[[134 129 105]
 [120 118 112]
 [128 141 131]
 [127 119 138]]
|
[[120 118 112]
 [127 119 138]
 [134 129 105]
 [128 141 131]]

[[139 151 136 113 129 118 120 120 124 126 151]
 [123 105 139 140 151 124 119 129 146 109 110]
 [149 126 147 141 144 124 112 113 142 138 140]
 [131 142 115 146 144 129 114 119 147 145 144]
 [121 114 132 143 151 123 110 123 144 115 107]
 [106 129 139 148 151 133 135 117 131 113 123]]
|
[[123 105 139 140 151 124 119 129 146 109 110]
 [121 114 132 143 151 123 110 123 144 115 107]
 [149 126 147 141 144 124 112 113 142 138 140]
 [106 129 139 148 151 133 135 117 131 113 123]
 [131 142 115 146 144 129 114 119 147 145 144]
 [139 151 136 113 129 118 120 120 124 126 151]]

[[123 132 110 135 124 105 129 118 133]
 [124 130 116 132 126 113 129 122 131]
 [125 129 124 129 128 121 129 125 129]
 [134 128 132 128 126 140 126 134 127]
 [129 127 130 127 129 130 128 129 127]]
|
[[129 127 130 127 129 130 128 129 127]
 [134 128 132 128 126 140 126 134 127]
 [125 129 124 129 128 121 129 125 129]
 [124 130 116 132 126 113 129 122 131]
 [123 132 110 135 124 105 129 118 133]]

[[122 135]
 [146 110]
 [107 108]
 [156 121]]
|
[[107 108]
 [146 110]
 [156 121]
 [122 135]]

[[141 147]
 [117 123]
 [114 115]
 [128 124]
 [151 142]
 [102 112]
 [122 118]
 [132 130]
 [145 127]
 [109 117]]
|
[[102 112]
 [114 115]
 [109 117]
 [122 118]
 [117 123]
 [128 124]
 [145 127]
 [132 130]
 [151 142]
 [141 147]]

[[126 132 142 130 138 127 103 141 144 133]
 [115 118 117 139 127 114 134 119 117 112]
 [109 113 146 129 143 125 139 138 118 125]]
|
[[109 113 146 129 143 125 139 138 118 125]
 [115 118 117 139 127 114 134 119 117 112]
 [126 132 142 130 138 127 103 141 144 133]]

[[106 132]
 [123 129]]
|
[[123 129]
 [106 132]]

[[123 127]
 [130 150]
 [117 115]
 [109 112]
 [136 111]
 [139 153]
 [143 118]
 [139 103]
 [119 139]
 [104 138]
 [121 136]]
|
[[139 103]
 [136 111]
 [109 112]
 [117 115]
 [143 118]
 [123 127]
 [121 136]
 [104 138]
 [119 139]
 [130 150]
 [139 153]]

[[131 135 100 131 125 133 129 144 140 124 135]
 [135 133 101 127 134 124 132 144 138 117 134]
 [139 127 112 121 145 111 133 137 130 112 131]
 [133 134 100 129 129 129 131 144 139 120 135]
 [137 131 104 125 138 119 133 142 135 115 134]
 [140 125 117 120 147 108 133 134 127 113 129]]
|
[[140 125 117 120 147 108 133 134 127 113 129]
 [139 127 112 121 145 111 133 137 130 112 131]
 [137 131 104 125 138 119 133 142 135 115 134]
 [135 133 101 127 134 124 132 144 138 117 134]
 [133 134 100 129 129 129 131 144 139 120 135]
 [131 135 100 131 125 133 129 144 140 124 135]]
---
[[147 145 120 115 118 122 146 144 127]
 [144 125 141 113 140 141 131 133 119]
 [114 133 123 136 130 129 119 129 122]
 [123 135 127 151 110 116 124 114 114]
 [129 123 119 138 124 121 132 124 126]
 [130 134 134 128 133 140 121 125 106]
 [131 143 129 126 119 130 123 120 123]]
|
[[129 123 119 138 124 121 132 124 126]
 [144 125 141 113 140 141 131 133 119]
 [114 133 123 136 130 129 119 129 122]
 [130 134 134 128 133 140 121 125 106]
 [123 135 127 151 110 116 124 114 114]
 [131 143 129 126 119 130 123 120 123]
 [147 145 120 115 118 122 146 144 127]]

[[120 124 142 112 146 143 140 134 140 153 137]
 [147 120 126 142 123 124 111 107 135 127 119]]
|
[[147 120 126 142 123 124 111 107 135 127 119]
 [120 124 142 112 146 143 140 134 140 153 137]]

[[129 128 131 139 139 127 110 142 141 130 150 121]
 [113 118 133 141 141 119 133 115 120 134 114 119]
 [128 137 119 122 115 145 138 122 119 136 138 129]
 [144 132 124 115 135 117 130 126 128 118 117 134]]
|
[[113 118 133 141 141 119 133 115 120 134 114 119]
 [129 128 131 139 139 127 110 142 141 130 150 121]
 [144 132 124 115 135 117 130 126 128 118 117 134]
 [128 137 119 122 115 145 138 122 119 136 138 129]]

[[118 137 131 129 147 133 113 119 115 152 119 119 129 138]
 [128 143 117 114 141 115 150 107 115 131 116 111 129 137]
 [137 113 129 137 131 128 125 140 144 124 125 125 133 129]]
|
[[137 113 129 137 131 128 125 140 144 124 125 125 133 129]
 [118 137 131 129 147 133 113 119 115 152 119 119 129 138]
 [128 143 117 114 141 115 150 107 115 131 116 111 129 137]]

[[138 134 135 139 131 136 131 136 130 135 135 131 132 132 131]
 [130 135 146 129 148 137 145 131 142 132 132 151 147 147 139]
 [143 141 130 134 136 130 136 136 130 133 133 135 135 135 132]
 [148 145 133 134 138 137 145 133 136 130 138 135 135 135 136]
 [138 146 134 130 146 132 141 130 131 134 147 140 140 140 135]
 [130 132 136 133 134 138 134 132 137 138 135 138 136 136 135]]
|
[[130 132 136 133 134 138 134 132 137 138 135 138 136 136 135]
 [138 134 135 139 131 136 131 136 130 135 135 131 132 132 131]
 [130 135 146 129 148 137 145 131 142 132 132 151 147 147 139]
 [143 141 130 134 136 130 136 136 130 133 133 135 135 135 132]
 [148 145 133 134 138 137 145 133 136 130 138 135 135 135 136]
 [138 146 134 130 146 132 141 130 131 134 147 140 140 140 135]]

[[123 138 113 113 121 147 141 142 124 143 133 126 140 142]
 [132 148 117 128 153 151 146  99 127 142 144 111 140 146]
 [126 143 116 121 141 153 147 120 123 143 149 116 139 152]
 [105 106 136 126 136 121 128 134 105 136 144 142 115 123]
 [148 141 138 144 137 126 128 126 147 120 129 122 134 135]]
|
[[105 106 136 126 136 121 128 134 105 136 144 142 115 123]
 [123 138 113 113 121 147 141 142 124 143 133 126 140 142]
 [148 141 138 144 137 126 128 126 147 120 129 122 134 135]
 [126 143 116 121 141 153 147 120 123 143 149 116 139 152]
 [132 148 117 128 153 151 146  99 127 142 144 111 140 146]]
